which system made each run
trace 1, A (8 x 18)
[[ -1  14  15 -46  -9 -28 -13  14 -37  -5  38  36  28   7 -17  -5   1  49]
 [ -4  20  -8  23 -31  20 -13   4  57  30  -2  24 -23  -7 -23 -23   5 -11]
 [ 27 -16  10  20  15  30   9 -29 -30 -15 -22   4 -25 -24  11  35  16  -2]
 [-24  -1 -10  19   5 -53 -12  -5 -32 -12  -5 -25  11  37  -1 -16  -3  -6]
 [-27  33  14 -23 -19  37  17  10   5   6  25   6  27  12  11 -10   6  20]
 [  9 -10   7   2 -11  -3 -13  -3  11  -2 -17  47  -1 -30 -34  -2 -13  -6]
 [ 21   3   4  23   9   4 -16 -22   1  -3  -3 -20 -41  10   4  -4  20  15]
 [-18   5 -16  17 -10  -9  20  -1 -34   6  -1  -4  16  14  14  20  13 -16]]
trace 2, Y (8 x 18)
[[-14 -39 -14 -17   3  33  14  10   9 -15 -13 -19  44  14 -30  11 -11 -49]
 [ 13  15  24 -21  21 -46   1  -2   8 -10  -5  13 -16 -35  35 -21 -23  31]
 [ 21 -21 -28   0 -13  21 -15  22  14  26  29 -10  -4  29 -32  18  14  -2]
 [ -6   4  -3  -1  10  -9  33 -16  17  -4 -29  -7  -5 -32  24  -9  -7 -41]
 [ 19 -22   7   0  15  -7 -21  20 -10  -6  14 -18  11  22   9  17 -23  38]
 [-10  12 -18 -28 -14 -15  15   4  18  15  11   7   2  -4 -14 -20  13 -30]
 [ 23 -14   9  10   9  28   3   5  23   3  -9  -3 -10 -18  21  18 -17  11]
 [  5 -20 -12 -11  13 -35  -8  -2 -13 -10  -2 -12   2   8 -20  -7   0 -20]]
trace 3, A (8 x 18)
[[-37  23  30  38 -12  43   5 -32  39 -21 -52  22  -4 -27  -2 -32 -15 -21]
 [ 30 -15  17   4   9  -9 -31 -24 -70 -23   8  19 -14   7 -20  27  20  47]
 [-45  41 -18  33 -30 -27   0  -9   5  19  -1  -7  -7  32  -2 -34  22 -22]
 [-15   7  32   6 -12  66  14 -11 -23 -18  -7  27  27  -8   5  24  -1  22]
 [ -5   0   4   6  -4 -48 -34 -22 -18 -17 -12  26 -13   0 -44 -30   2   3]
 [ -7  34  10  30 -21  33   0 -10  -3  15  14  -3 -22  19  24   2  26  30]
 [-19  -5  -6  19 -15   2   9 -16 -35  -8 -23  28  21  -7 -25  14   6 -28]
 [-15  19  31   8   7  -2 -23 -18  -6 -24  -5  -4  -6  15   0 -30  -2  36]]
trace 4, G (8 x 18)
[[-22   5  -7  61   2 -35 -22 -29  15  -7 -44 -15 -26  11  -9 -34  -9 -30]
 [  3   3  11 -21  14  17  23  -9 -64 -17  22 -22  13  15  33  30  26  25]
 [-48  17   1  10 -28 -15   2   7  15   1 -20  38  38  -6 -21 -22 -26 -22]
 [ 18  14  24  -2  -2  56 -13 -21   1  -7  17   1 -26   7  -7   0  31  39]
 [  1  -8 -32  21 -13 -43   1 -10 -25  12 -14  21  -6  -6 -26  10  13 -39]
 [-22  16  17  21  11  22   6 -17  -8 -17  -7 -37  -1  23  33  -8   4  12]
 [ -6  -1   3 -24 -12  -6  11   1 -34  -6   1  39  34 -15 -14  14  -1  -3]
 [-17  24  13  23 -14  15 -21  -9  24   1  -1   5 -13  13 -12 -27   5  16]]
trace 5, W (8 x 18)
[[  7  -5  22   8  -5  31 -22 -17   2 -17 -10  26  -8  -9 -31  -2   3  18]
 [  5   4  -8  19   2 -17 -11 -29 -24  -5  -8  -8 -30  12 -14  -8  31 -10]
 [-27   9  -4  29  -9   5  15  -7 -26  -3 -12  -9  18  16  17  10   3 -10]
 [-25   9  22 -13  -3  19  -4  -8  -6 -21  -2   8  26  11 -17 -18  -5  11]
 [  0  21   7   5 -16   5 -11 -13  -7   3   7  23 -17   1 -15 -11  19  17]
 [  2  -2  -7  27  -6  20   4 -18 -12  -1 -12  -1 -12   1  -8  13  20 -15]
 [-15   0  10  13  10  -5  -1 -18 -22 -22 -17  -9   9   9   1  -6  -2  -1]
 [-22  17   5   0 -14   0  -4  -2 -14  -3  11   4  14  22  -9 -11   6  11]]
trace 6, G (8 x 18)
[[-20 -24   3   0   5   9  -5  34   6  -8   3 -25  54  34   9  10 -42  10]
 [ 10  16  16 -58   2   4   9   2  32  -1  15  23  -4 -32  -9 -25  -1  10]
 [ 29 -15 -19  35 -14   4 -23  18  24  31   7   5 -21   6 -10  20  -5  12]
 [ 16 -20 -12 -18  28 -11  13 -13   5 -12 -10 -41 -16  -2   3  -5  12 -35]
 [ -3  -3   7   4   9 -27   5  22  -5   0  -2   0  20  -3  38  11 -37  20]
 [ -3  -4   2 -38  -4  27   0  16  30  -1  18  -1  22   9 -20 -13  -8   1]
 [ 30  -2  -3   2  -4  -5  -5   1  28  18  -1  19 -32 -30   1   2  -2   4]
 [ 17 -27 -17  10  13  -7  -8   5   2   3   2 -34  -9  23  -5  10   0 -13]]
trace 7, S (8 x 18)
[[ 35  13   2 -16  -5  38   1   6  41  25  30  -4 -40  -9  16   0  21  24]
 [ 22 -37 -28  21   3 -11  14  -6 -13  10 -25   5  -7 -22 -10  35   3 -49]
 [ -3  -8  11   3  29 -20  -6   3  12 -19  -9 -51  -3  18  32 -17 -25  11]
 [ -4   0  -9 -37 -12  -3  18  32  -1  13  25  17  40   0   2  17 -11   3]
 [ 22  -8   9  -1  -1  17 -14   0  51   4 -11  14 -21 -26 -17 -14 -13  -2]
 [ 36 -16 -17  -6  14 -14   4  -6 -21   8  11 -17 -25  -4   5  24  21  -5]
 [-14  -6 -15  18   2 -20   9  13  17   9 -16 -21  12   9  16  -3 -22 -25]
 [  6  -6  17 -33  11  21  10  12   6 -10   9  -4  21  -7  16   7 -17  17]]
trace 8, Y (8 x 18)
[[ 15 -20  24 -19  19  -9   5 -25  14 -37 -49  46  -3 -72 -21 -12 -29 -26]
 [ 42 -12  -5  25  15 -29 -46  -7 -10   5  20 -31 -53  33   0   0  18  45]
 [-31  15 -39   7 -22   2  48   5 -11  25   3 -17  21  15  12  12  26 -61]
 [-15  -5  36  -3  16  22   1  14  14 -26 -16   2  35 -11  32   0 -53  31]
 [ 23  -8  -7 -46  -3 -27 -25   3  -9  -2  24  24  -3   1 -49 -13  14  11]
 [ 12  15 -13  36 -12  17   8 -10  33  28 -12  -1 -41 -17  16   5  16 -17]
 [  0 -30  -2   6  22   5   8  -6 -30 -23 -15 -32  21  17   4  21  -8 -15]
 [-19  27   8 -16  -7 -42  -1  13  -3   6  14   8  15   6  17 -23 -14  19]]
trace 9, W (8 x 18)
[[-27   9 -14  24 -12 -32   4  -5 -35   4  -5   0  18  21  -3   2   6 -15]
 [-31  21  18  -6  -9  41  10  -2   8  -9   3  -3  23  13   7 -10   0   9]
 [  8   2  13  -6 -10   4 -14 -14 -14 -10  -1  37  -3 -12 -29  -3   8  16]
 [  2   5  -8  32  -6   5  -8 -20  -1   5  -7 -12 -27  12  -5  -4  23  -9]
 [-14  -3   4   7   5   3  17 -14 -34 -15 -12  -4  17   5   8  12   4  -8]
 [-25  12  11   2  -7  -1 -13  -2   1 -10  -1   5  20  17 -12 -21 -11  11]
 [  0  18   6 -10 -12  19   2 -10  -7   4  12  15  -8   1  -9  -3  26   9]
 [  2  -5   1  28  -4   9  -6 -15  -3  -2 -20  11  -9  -7 -11   8   3 -10]]
trace 10, D (8 x 18)
[[-25 -35 -11  33 -10  52   6  16  26  -4 -29 -17  40  16 -18  19 -29 -42]
 [ -4  14  33 -52  25 -37   0 -22 -32 -40   0  11   4 -20   4 -33  -1  25]
 [  4   7 -15  31 -34  10 -21  31   8  39  32   5   3  35  -3  18   2  32]
 [ -3   7   5 -14   2  34  24 -31  22 -10 -21   2 -19 -28 -14 -17  23 -43]
 [  3 -13   9  37  13 -35 -19  -5 -38 -15 -18  -4   2   6  16  15 -22  23]
 [-21  11 -14 -36 -12   5  13  13   8  10  27 -17  24  28 -11 -16  14 -16]
 [  3  13  21  10  -9  20   7  -5  12   2 -10  35  -5 -33  16   7 -15  20]
 [  9 -21  -5   9   5   5 -27 -10  -7 -10  -2 -12  -9  23 -35  -3  11  -1]]
trace 11, S (8 x 18)
[[  2  -2  12 -26  -6  70 -11  17  25   0  34 -23  13  35 -17  -2   8  30]
 [ 12   8  -9  -8  -7 -33  17 -16  -9   7 -18  46 -19 -51  -9   0  10 -31]
 [ 10 -19   1  42  10  20 -28  -1   5  -4  -1 -41 -17  36   5   8  -5  20]
 [-21  13  -9 -36   0 -22  39  -1 -24  -2   3   1  27  -7  10  -5   9 -32]
 [  0  -3  20  27  -6  17 -25  13  29  -1  -8  13   6   1   4  -5 -35  36]
 [ 18  -4 -11 -41   2   5   8 -10 -15   0  18   0  -8  -3 -28   1  36 -16]
 [ -2   7  -5  48  -6 -20  -5  -2  12  14 -20   4 -17  -7  19   1 -15  -1]
 [ -5 -13   2 -22  10  24  12  -3 -16 -15   7 -25  20  17   1  11   8  -5]]
trace 12, D (8 x 18)
[[ 23 -34 -27  14  20 -40 -14   7 -22   4   4 -42 -12  30   2  16   1  -7]
 [ -7  10 -15 -33   1 -11  39  24  25  18   9  -9  19 -15  29  -3 -12 -26]
 [ 26 -28  17  -9  10  20 -16  15  22  -8  -5  18   4 -22  -5  14 -35  25]
 [ 33  -9 -13 -19   7 -26 -16  -4   5   9  14  -6 -36   1 -22 -12  20  -2]
 [ 13  -5 -19  20   2  -3  21   7  15  23  -7 -18 -14  -8  34  21  -3 -21]
 [  8 -31  -2 -21  18  -5   7   7   7 -15 -14  -8  22 -12  -7   8 -25 -22]
 [ 18   0   7 -25   8 -26 -13  15   7   3  18   1  -5  -4   8  -7 -12  28]
 [ 26  -9 -14  -3  -8  17   2  11  24  22  11   2 -17  -6  -6  13   9  -8]]

runs to name
trace 13 (2 x 18)
[[ -7  -5   7 -12   7  -8  -2  28 -34  -2  31 -26  36  40  30  20 -17  43]
 [-19  11 -11 -41 -23   1  14  13  38  12   8  19  21 -11 -33 -29   0 -35]]
 => A
trace 14 (2 x 18)
[[ 29 -24 -15  -8   9  14 -13  -1  14   7  14 -31 -24  19 -20   5  19  -7]
 [  9   2 -15   1   6 -35  26  -2   2  13 -14   3 -11 -29  25   6  -5 -26]]
 => D
trace 15 (2 x 18)
[[-52  18  27  45 -32  29 -23  -9  18 -17 -32  39  32   7 -30 -25 -28   7]
 [ 19  18  26 -10  -4  15 -21 -44 -43 -19  11  38 -31  -9 -31  -4  44  36]]
 => A
trace 16 (2 x 18)
[[-47 -16  13  10   6 -18  -6  -8 -17 -43 -40  -2  51  13 -19 -18 -36 -22]
 [-23  47  24 -25 -15   7 -13  -3  -8  -2  39   4   1  29   1 -34  23  53]]
 => W
trace 17 (2 x 18)
[[-29 -10  -7   6 -19  -7  -2  17  12   0 -17  24  40   0 -26  -9 -31 -25]
 [ 18  16  25 -16   7  28  -9 -16  11  -7  15  -5 -30  -4   6 -14  18  35]]
 => G
trace 18 (2 x 18)
[[-11  37   6 -16  -2 -47  11 -28 -44  -6   7  13 -15  -4  13 -20  30   5]
 [-27   8   1  49 -27  35 -13   8   4  10  -2   3  20  34  -8  10  -5  10]]
 => S
trace 19 (2 x 18)
[[ -6  16  11 -16 -25  21 -26  38  15  15  43  15  27  31  -7  -2 -12  57]
 [ 14   8  -9 -15 -18  28  15 -20  22  12  -6  35 -26 -40 -32  -6  33 -35]]
 => S
trace 20 (2 x 18)
[[ 29 -11 -22  40   2  32   9 -14   0  24   0 -35 -45  13  16  32  35 -18]
 [-14 -26  -1   3  27 -44  12 -13 -32 -33 -36 -16  24  -9   9   4 -24 -32]]
 => G
trace 21 (2 x 18)
[[-33  25  17   3 -23 -12 -27 -12   9 -12  -5  38  10   5 -40 -42  -5  11]
 [ -2  24  13  23  -8  43   1 -24 -24   0  13 -12 -20  24  15  10  41  28]]
 => D
trace 22 (2 x 18)
[[-20   1 -31  34  -4   3  10   8  -9  20  17 -73   3  66  27  10  21 -19]
 [-39  14  23 -26   3   8  41   4  -1 -21 -25  22  53 -32  30  -3 -35 -13]]
 => S
trace 23 (2 x 18)
[[ -4  30   9  45 -23   7 -15  -9  -6  18   4  21 -23   7  12   5  12  35]
 [-18   0  -5  23 -15  23   5 -27 -30 -10 -17  10   5   8 -28   8  26 -26]]
 => A
trace 24 (2 x 18)
[[ 14 -14   1  17 -13  27 -38  -5 -34  -3  22   9  -3  38 -38  22  24  37]
 [-38  37  -2  22 -19  -8  24 -32  -9  -1 -24  16  -7 -12   3 -22  24 -36]]
 => Y
trace 25 (2 x 18)
[[ -2 -11  16  19  22  27   3  -6  -1 -18 -12 -36   3  15  27   7 -11  11]
 [ -8   1  -8 -35  -4 -34   8   9 -27  -1  15   8  25   7 -10  -3   5  -5]]
 => A
trace 26 (2 x 18)
[[  8  10 -21  -6   9 -62   2 -20 -33   4   7 -16 -29   7  -1 -14  34 -16]
 [-32  15   4  28 -17  33  13  19  12  12   3 -15  34  25  31  10 -17   9]]
 => A
trace 27 (2 x 18)
[[ 17  -3 -29   5  -6 -71  16  -3 -18  23 -16  39 -14 -44   2  13   3 -34]
 [  1  -7   5  20  12  40 -14  10  43   3   7 -60 -12  41  18  -9  -8  17]]
 => Y
trace 28 (2 x 18)
[[ 10   7   9  13  -7  16 -10 -10 -30   3  17   2 -12  18   2  15  24  33]
 [-29  16  -9  20 -18 -12   8 -11 -11   2 -15  13   9   5 -11 -10   7 -27]]
 => A
trace 29 (2 x 18)
[[  6 -37  -4  21  21  28 -18 -12  16 -23 -23 -41  -5  21 -22  -2  -7 -23]
 [-16  22   4 -19   8 -54  13  -9 -44 -11   6   0   9   2  24 -13   6  10]]
 => W
trace 30 (2 x 18)
[[-15 -19   0   1   9 -50 -18  13 -39 -19  -4  -4  37  23  -8   0 -28   9]
 [-14  33   8 -34 -16  26   4   7  32  10  30  -2   1  13  -4 -31  16  15]]
 => A
trace 31 (2 x 18)
[[-34  17   7   1 -26  35  15   6  13   3  -5  22  33   1  -6  -3  -7 -10]
 [ 16  -1  26 -10   8   7 -19 -24 -12 -24  -6  21 -19 -14 -18  -8   6  25]]
 => S
trace 32 (2 x 18)
[[-11 -20 -18  53 -30  -8 -30  41  25  25  -7  14  30  25 -16  16 -45   8]
 [  8  10  20 -59  24  30  19 -30   7 -24   9 -16 -18 -15  -4 -25  34  -8]]
 => D
trace 33 (2 x 18)
[[  4  46  -6 -28 -14   6  15 -35  18  16  18   5 -53 -15 -15 -39  65 -19]
 [  7 -25 -19  79  -7  10   4  -3 -31  15 -28   1  -4   4  17  57  -6 -13]]
 => G
trace 34 (2 x 18)
[[-25  32  10  -1 -25  59  25  -8  14   8   9   1   6   6   9  -2  21  -4]
 [ 16 -17   5  23  -5   1 -16 -21 -18 -11 -24  38 -10 -24 -31  15   1  -4]]
 => G
trace 35 (2 x 18)
[[ 11 -24 -22 -65   5  17  38  45  26  18  27 -21  40  -5   5  22 -13 -30]
 [ 27 -13  18   1  13  -2 -21  20  75   4 -20  11 -17 -38  10 -18 -54  19]]
 => G
